Each run below is a few steps of one of 5 hidden systems, one row a step.
In the rows, zero is written as 100.
run 1, j_529 (9 x 48):
[[125,112,86,78,103,68,102,141,102,59,95,75,117,103,119,114,87,81,116,136,123,128,74,91,119,78,98,119,91,110,89,117,56,95,95,82,75,99,113,90,120,115,119,78,117,93,112,100],
[125,116,90,88,95,66,97,134,99,60,86,69,120,100,104,99,80,73,116,132,109,140,75,105,110,74,96,128,85,98,94,109,53,109,89,74,72,103,118,95,128,114,111,80,115,90,111,97],
[120,124,92,102,84,73,92,122,99,66,81,73,113,104,87,77,76,74,114,128,96,146,81,118,95,73,103,129,85,90,91,102,56,121,86,67,72,106,122,101,128,109,101,82,111,90,110,102],
[112,130,99,119,72,87,95,112,97,68,79,73,110,106,71,58,69,83,112,127,87,145,89,123,83,75,104,127,95,78,86,96,61,125,83,66,72,109,123,108,131,106,97,81,106,88,105,102],
[100,134,103,133,63,99,98,103,99,72,77,84,105,112,63,49,66,94,112,129,83,134,97,124,78,80,110,122,108,78,77,97,70,129,84,74,79,112,118,115,123,103,99,80,102,88,103,105],
[88,135,108,144,51,113,108,99,105,75,81,92,103,117,63,41,63,111,114,130,89,118,100,118,77,88,119,112,119,82,69,96,87,127,85,79,85,110,106,113,116,101,104,76,99,92,98,107],
[81,137,116,145,44,118,116,103,107,79,86,99,97,121,67,49,62,126,114,136,100,99,105,108,82,95,117,101,132,86,64,98,98,121,87,92,94,107,98,111,106,101,113,74,96,95,98,110],
[78,129,117,141,46,120,127,106,106,81,96,107,92,124,72,58,70,137,111,140,116,84,105,96,92,102,121,91,138,97,62,100,105,109,92,103,101,100,88,108,95,100,119,67,96,101,101,113],
[81,126,115,130,55,115,133,114,106,82,106,111,90,128,90,73,76,141,114,145,128,71,102,84,107,105,115,83,139,106,62,105,108,96,97,113,106,96,81,103,92,105,128,63,100,103,104,112]]
run 2, j_782, 9 rows:
[[130,97,82,75,124,62,80,116,93,84,87,70,113,89,112,110,97,56,107,100,94,146,83,114,101,79,83,137,63,96,118,101,56,105,92,68,72,101,125,94,127,108,89,102,114,91,108,93],
[125,94,86,82,123,75,69,93,91,95,82,72,112,85,96,96,102,53,101,81,73,150,90,130,84,79,88,133,60,82,124,97,72,117,94,66,74,112,128,102,126,104,76,115,109,89,100,90],
[111,98,90,99,116,89,68,76,89,106,82,80,105,84,83,83,98,60,94,67,56,145,98,139,71,86,92,126,66,76,124,86,87,125,89,70,80,112,128,106,122,95,68,124,97,92,96,91],
[101,97,97,114,102,106,74,63,89,118,81,90,98,88,69,72,98,75,90,60,51,132,108,142,62,95,93,112,77,73,121,81,106,126,92,79,92,113,119,110,114,87,64,124,91,93,90,96],
[87,101,108,130,87,123,84,55,91,122,82,102,89,94,62,60,95,98,89,63,51,114,119,136,65,104,102,100,93,73,110,78,120,119,95,94,104,111,107,115,103,85,71,121,85,95,92,99],
[75,106,114,142,74,135,95,57,97,123,92,115,84,103,60,57,94,119,87,77,66,92,123,123,70,115,112,87,114,80,95,83,131,116,100,103,117,110,95,115,92,86,84,115,80,102,91,102],
[68,111,118,144,62,142,108,72,104,115,100,125,82,109,68,58,90,136,93,95,86,72,121,106,81,118,118,78,133,90,82,88,130,109,102,114,125,104,86,117,81,91,100,99,83,105,91,105],
[65,117,121,140,59,136,125,91,110,105,108,127,85,118,79,73,88,147,101,114,110,59,117,89,90,114,120,71,142,101,73,101,127,100,102,122,121,101,80,107,81,92,113,87,89,107,93,107],
[78,116,120,128,62,124,133,110,110,96,112,121,89,125,95,86,88,150,108,133,127,58,107,77,110,114,116,72,142,111,67,106,120,90,105,125,116,90,74,102,80,98,126,72,95,109,99,109]]
run 3, j_985 (9 x 48):
[[85,69,100,90,131,118,91,68,100,144,113,124,85,89,111,122,135,105,80,51,89,72,120,95,94,123,96,81,93,106,124,94,135,84,115,124,128,95,91,105,77,90,83,137,88,107,86,91],
[91,70,101,96,128,117,82,60,94,141,108,120,87,84,101,110,129,95,77,44,72,86,121,110,85,120,92,88,84,93,129,90,134,94,114,113,121,101,98,107,85,86,75,138,83,103,86,93],
[100,74,95,96,129,110,73,57,93,139,96,104,91,84,92,101,124,81,79,42,60,105,118,124,78,113,92,98,76,87,131,87,125,105,108,96,112,106,108,105,97,87,68,138,86,101,91,89],
[105,79,90,90,131,102,69,62,90,130,90,97,97,78,91,100,119,68,81,46,57,124,109,130,75,102,91,109,67,79,133,86,110,110,101,87,101,109,116,102,106,90,66,134,91,94,92,89],
[113,81,87,83,135,88,69,76,89,120,88,87,106,79,97,103,111,58,89,58,58,138,101,131,76,94,88,122,63,83,133,88,93,113,100,79,90,109,123,99,117,93,67,133,99,95,95,88],
[124,85,85,73,138,77,68,91,91,108,89,79,112,80,103,110,114,53,92,68,73,141,94,122,89,88,86,128,57,85,131,95,81,107,98,74,83,106,124,100,117,102,73,121,103,94,100,88],
[128,84,81,66,141,67,75,103,93,100,92,77,111,81,116,122,116,51,97,78,84,138,88,114,103,84,83,129,57,95,130,101,71,101,102,77,80,103,121,97,116,106,79,118,108,93,102,90],
[131,85,80,57,145,65,82,117,94,96,100,79,111,83,131,134,116,56,102,91,99,128,84,102,114,85,82,123,58,106,124,107,69,90,104,84,82,97,117,89,117,109,91,110,112,96,106,88],
[127,80,81,50,142,66,91,125,97,91,108,86,112,88,140,151,119,67,100,98,119,115,82,87,123,89,83,116,71,115,121,112,76,81,107,94,90,92,110,84,108,113,105,106,113,101,107,94]]
run 4, j_554, 9 rows:
[[108,132,100,121,66,89,102,122,102,63,82,77,109,112,74,59,69,91,115,139,98,135,88,117,89,77,108,121,105,90,75,103,64,121,84,72,76,106,115,106,126,110,109,71,107,90,108,105],
[103,137,103,127,57,94,113,126,102,59,87,82,109,117,79,61,64,106,118,150,109,124,85,104,98,83,112,111,115,92,68,105,71,119,86,81,81,103,107,104,118,106,118,64,106,92,107,108],
[101,134,110,121,58,96,122,131,105,61,94,91,106,118,86,75,68,116,120,154,123,105,86,95,109,84,111,105,123,103,65,109,76,105,87,93,85,99,96,101,113,111,126,62,108,98,109,112],
[99,127,106,112,64,94,126,138,106,61,101,95,106,123,101,87,73,123,121,156,137,95,85,80,114,89,113,99,125,114,66,112,77,97,95,106,93,92,93,99,106,111,133,58,108,102,110,108],
[102,120,103,96,76,88,129,143,113,65,109,99,103,119,117,107,82,117,119,153,146,87,88,71,124,92,109,98,125,120,68,119,80,86,97,108,96,86,90,91,101,113,137,62,109,102,109,106],
[108,110,96,83,92,84,124,149,110,66,112,99,103,114,129,124,93,110,117,147,151,88,85,66,130,93,106,97,117,125,77,121,75,79,102,112,96,89,93,87,100,111,136,69,110,104,109,103],
[115,100,93,71,104,78,118,146,106,72,113,98,108,108,141,139,101,102,112,136,147,92,81,67,131,92,99,100,104,126,87,121,71,75,110,107,96,85,94,85,101,115,134,78,112,104,110,98],
[121,95,87,61,121,72,107,145,106,73,112,90,114,102,142,142,104,89,110,130,137,104,79,75,130,90,93,106,93,125,99,121,70,78,105,102,91,91,104,85,105,118,127,85,115,101,109,97],
[129,94,81,57,129,64,96,140,101,77,105,83,114,94,138,140,109,70,108,119,128,118,80,84,126,84,89,117,82,116,106,117,67,85,104,93,84,95,109,87,112,116,114,90,117,101,109,96]]
run 5, j_99 (9 x 48):
[[114,77,85,74,142,89,66,78,91,121,92,90,105,77,108,118,123,60,88,52,67,129,101,123,84,95,84,118,61,85,136,94,95,105,103,87,92,106,120,99,109,95,70,133,99,96,94,89],
[105,78,94,93,130,102,71,63,90,130,91,96,97,83,91,99,117,71,82,46,57,122,111,129,74,101,90,108,69,82,132,84,112,109,103,89,103,108,114,104,105,92,65,136,91,98,91,89],
[89,85,104,110,113,119,76,54,91,137,93,108,92,88,78,84,114,88,83,43,57,106,120,128,72,109,97,97,81,81,123,82,126,109,103,96,113,109,108,108,98,86,68,134,85,101,87,92],
[79,93,111,123,96,128,90,54,94,135,97,117,82,94,73,75,112,108,82,56,64,89,125,118,73,117,104,83,101,85,110,82,140,107,105,109,121,104,95,111,89,82,76,124,82,102,88,96],
[73,95,116,133,82,140,103,61,100,132,104,129,79,102,75,76,110,127,86,75,81,67,128,105,82,123,112,74,121,92,97,89,139,102,109,120,134,101,86,114,81,88,92,114,84,107,86,102],
[67,98,119,131,74,140,114,77,109,121,113,133,80,113,85,86,103,140,93,94,103,55,123,89,90,122,115,70,136,105,84,96,138,95,109,130,132,97,77,110,75,90,105,104,84,108,88,101],
[74,102,117,121,75,132,126,98,108,108,115,131,84,115,101,102,102,147,99,113,123,49,115,70,108,124,114,65,139,116,79,104,131,88,109,132,129,90,72,100,72,94,120,91,90,110,96,107],
[87,99,112,104,83,116,131,118,108,98,122,122,88,118,116,115,106,139,102,123,142,51,107,62,122,119,109,70,134,126,78,110,120,72,112,133,127,85,73,93,74,102,128,82,99,110,102,107],
[97,98,108,87,98,103,128,134,108,87,123,119,94,113,131,130,111,126,108,128,150,59,97,56,131,108,107,78,123,130,80,119,104,70,111,130,117,83,77,90,84,107,132,80,105,108,105,103]]

Which system made each run below?
run 6:
[[70,130,119,149,46,131,118,91,109,92,93,111,87,121,65,53,69,137,109,125,101,83,111,103,82,104,120,89,140,86,64,97,110,117,92,101,108,106,90,112,96,99,110,77,94,100,97,107],
[73,131,119,152,46,126,116,89,104,87,90,106,92,119,61,47,67,127,109,125,95,95,111,110,77,101,120,93,134,86,65,96,106,120,88,96,101,107,98,119,102,97,107,80,92,96,97,107],
[79,132,116,149,49,123,113,95,104,84,86,101,94,118,58,43,64,121,110,126,89,104,106,118,76,95,121,103,130,82,70,95,97,124,87,87,96,111,101,116,107,98,106,79,96,93,98,106]]
 => j_985
run 7, 3 rows:
[[123,75,82,64,146,77,73,94,94,112,97,85,103,78,119,130,126,56,89,59,82,130,95,112,99,93,83,120,57,97,138,97,85,97,106,86,91,99,117,94,109,102,81,129,102,95,98,86],
[118,80,83,76,137,85,67,82,91,114,88,83,105,77,102,108,115,56,91,61,66,137,98,127,86,91,87,123,58,85,136,91,91,108,100,79,89,108,125,99,115,98,72,129,103,93,98,90],
[109,90,90,96,125,95,68,68,90,116,82,88,105,81,86,92,109,64,87,56,52,135,103,134,73,94,89,121,65,76,131,85,96,118,98,78,90,113,123,105,115,93,67,128,96,91,95,90]]
 => j_529
run 8 (3 x 48):
[[132,82,79,61,140,66,77,112,89,96,98,77,112,83,125,129,116,56,100,84,96,135,84,106,109,85,81,125,58,101,126,104,71,92,103,81,81,99,118,92,116,108,89,118,108,97,103,89],
[127,92,82,77,131,73,71,99,91,94,86,73,112,82,105,106,109,53,98,75,76,148,90,122,91,82,85,132,58,86,127,96,71,109,97,70,77,106,126,98,121,103,79,119,106,91,102,88],
[114,99,88,98,118,87,69,85,90,100,79,74,110,86,83,84,95,60,98,73,61,148,97,135,75,82,91,133,67,77,119,90,77,121,88,66,74,113,128,106,127,96,69,119,101,91,98,92]]
 => j_529
